In the data rows, 128 means zero.
Here are some points, each followed by its number:
[122 165  83 134 177 111 110 106 162 168 127 156 125  87 132 146] 0
[137 163 136 105 127 146 140 156 131 101 122 146  89 176 113  86] 1
[114 122 137  79 103 129 150 123 119  68 149 123 105 175 118  88] 2
[134 106 105 128 158 126 101 124 168 189  95 164 126 121  95 124] 3
[122  55 123 157 133 102  86 158 122 138 184 132 213 147 161 121] 4
[151 104  97 118 149  99  97 163 141 119 159 127 180 119 155 144] 5
[154 161  61 130 185 106  98 129 165 122 155 140 170  63 148 176] 6
[116  70 158 145  91 124 154  56 103 152 109  99 120 119 127 143] 7
[122 195 149 140 145 147 148 189 109  78 110 146  90 155 117  87] 8
[116  73 158 139 100 131 145  69 111 152 106 103 120 131 116 135] 9
[157  91  81 121 154  90  93 157 146 135 163 129 195 113 158 156] 10
[136 173 144 112 134 143 141 172 128  83 123 139  91 170 124  90] 11
[116  71 172 161 102 121 150  56 100 167 111  95 136  99 123 150] 12
[137 163  76 126 168 106 109 124 149 160 144 151 155  75 153 170] 13
[124 167 147 111 137 134 117 167 132  76 136 134 100 149 145 113] 14
[124 208 149 129 114 166 141 194 100  81 128 124 105 137 128 114] 15
[134  91 143 104  89 136 145  94 118 128 122 110 107 162 112 120] 16
[151 141  76 132 170 105 102 123 153 130 150 131 169  74 145 170] 17
[143 182 143 116 139 149 140 174 128  94 118 148  90 165 117  90] 18
[153 107  97 119 150  99 100 158 144 116 158 129 175 124 156 148] 19
[130  90 147  99  98 126 145 107 116 122 126 110 113 163 115 109] 20
[125 169 165 104 124 143 115 189 118  49 142 117 110 151 139  92] 21
[142 113  88 128 167 107  95 130 171 189 106 159 141 112 112 140] 22
[140 190  79 128 166 118 106 138 152 144 138 154 147  76 144 165] 23
[137 189 134 138 122 145 147 165 107 104 128 131 103 135 139 134] 24
[123  94 141 106  89 122 157  78 120 115 129 111 106 166 113 118] 25
[122 190 141 140 120 158 147 166 103 114 130 127 104 131 131 130] 26
[126 142 161 115 122 136 114 179 120  66 143 119 127 146 145 100] 27
[131  53 166 161 102 115 130  84  97 171 128  89 157 111 130 143] 28
[138  49 136 167 112 111 123 105 121 153 142 110 181 128 154 147] 29
[148 119  87 121 164 102  97 138 172 185 112 148 141 108 118 147] 30
[123 206 145 128 119 166 142 198 103  87 132 127 107 138 130 114] 31
[112  96 129 114 112 116 159  50 117 114 127 108 118 144 130 133] 32
[ 86  61 177 150 100 143 128  55 110 165 117 109 132 118 101 143] 33
[143 143  79 125 178 107  99 127 173 178 115 162 139  94 123 151] 34
[ 91  88 172 144 103 150 130  86 102 152 121 113 130 125 102 136] 35
[120  88 157 161 119 120 138  67 116 169 111 110 136  94 120 148] 36
[136  71 154 166 108 114 164  67 115 155 104  98 147 102 144 158] 37
[125 175 147 123 133 138 130 163 131  57 133 137  81 176 152 125] 38
[132  75 162 147 106 118 126 105 104 150 133  95 147 119 133 137] 39
[ 92 107 118  95 100 129 168  53 117  87 139 111 110 160 113 118] 40
[121 188 155 132 142 145 141 188 110  72 115 141  96 153 121  86] 41
[ 86 108 114  73  88 137 147 114 115  61 155 111 132 153 118  84] 42
[125 144 163 113 120 134 122 161 119  74 138 119 106 156 145 113] 43
[137 156 140 121 129 137 150 154 126 102 118 136 100 160 124 101] 44
[120  99 158 157 108 126 148  78 102 167 116 105 133  98 125 150] 45
[141  75 123 157 112 119 130 130 120 141 145 118 170 136 154 146] 46
[122 193 125 136 135 147 151 164 113 102 119 144  92 141 111 106] 47
[136  67 136 159 119 114 114 130 127 132 151 121 181 144 157 137] 48
[123 195 132 130 120 155 153 164 105 103 131 128  99 140 132 126] 49
[124 117 139 111  95 130 155  99 117 114 130 115 106 160 117 119] 50
[130 216 131 132 120 163 147 195 102 105 133 134 101 135 137 125] 51
[107  97 144 123 108 120 166  34 115 115 121 105 111 138 124 136] 52
[127 225 123 133 122 163 149 190  99 121 134 136 100 129 134 129] 53
[135 171  87 136 183 110 105 127 170 153 122 162 136  89 130 149] 54
[ 95 101 129  87  90 132 163  80 118  88 148 114 109 168 115 108] 55
[137 162  76 126 168 106 109 125 148 160 144 151 155  75 154 169] 56
[120  75 180 167 104 122 147  58 100 169 111  90 142  91 125 150] 57
[143  95 115 119 122 142 107 139 146 188 103 140 126 130 102 121] 58
[141 124  83 122 175 108  98 128 180 179 110 157 135  98 115 150] 59
[143 184  66 127 176 107  97 125 163 155 139 159 156  63 147 175] 60
Which three points above are nearest to each new point by angle? Their numbers follow each, smallest number first.
[129 215 134 133 120 163 147 196 102 102 133 134 101 137 137 123] 31 51 53
[159 108  87 123 145 100  93 146 149 153 143 137 176 104 141 153] 5 10 19
[127  84 143 128 125 149 122 118 131 163  99 131 117 149  95 106] 9 33 58
[132  97 115 111 116 141 115 134 140 165 112 135 126 135 105 114] 3 22 58
[ 86 105 117  84  93 134 152  97 115  68 149 113 124 152 118  91] 2 42 55
[128  90 119 136 151 128  98 126 159 178 110 146 132 131  97 122] 3 22 58
[140  55 130 164 119 117 116 118 130 156 140 120 178 133 146 139] 29 46 48
[134  57 162 159 103 113 135  84 104 169 126  90 157 107 134 148] 28 39 57
[140  84 146 165 120 115 155  79 129 161 104 109 148  95 140 153] 36 37 57
[ 82 107 112  78  89 136 148 112 114  60 155 114 128 153 117  81] 2 42 55
[132  77 146 153 118 112 122  93 115 174 130 103 153 104 131 146] 28 36 39
[126 113 135 124 134 152 116 136 147 149 105 146 104 152  91 102] 1 3 58
[123  99 144 128 124 155 119 130 140 156  99 147 103 156  79  89] 3 16 58
[144  57 134 138 112 103 119 116 109 158 137  96 172 118 141 142] 28 29 39
[141  72 153 171 112 111 166  69 117 157 103  99 153  97 148 161] 12 37 57
[132  46 133 159 109 115 126 106 120 152 143 114 176 134 146 147] 29 46 48
[124 128 112 154 160 148  97 121 180 167  96 175 106 124  87 107] 3 22 59
[123 166 103 150 170 128  93 135 174 150 111 168 121 104 110 131] 0 34 54
[162  86  88 111 124  91 104 144 132 151 140 113 179 118 145 147] 5 10 19
[121 166 169 103 125 141 108 187 121  48 143 122 107 151 142  89] 21 27 43
[124 117 137 111  95 129 156  99 117 116 130 116 106 158 118 121] 16 25 50
[ 84  63 179 155 103 142 125  53 105 164 117 108 131 120 103 146] 9 33 35
[ 94 128 115  85  95 142 148 127 111  68 151 118 124 150 122  90] 2 42 55
[167  95  87 116 136  95  94 152 141 149 151 128 187 106 149 156] 5 10 19
[141  69 155 169 108 113 166  71 119 153 106  96 155 100 150 159] 12 37 57
[140 182 131 122 149 142 133 164 136 111 118 151  97 149 120 101] 8 11 18
[122 165 170 104 124 141 117 187 118  48 143 121 109 157 144  93] 21 27 43
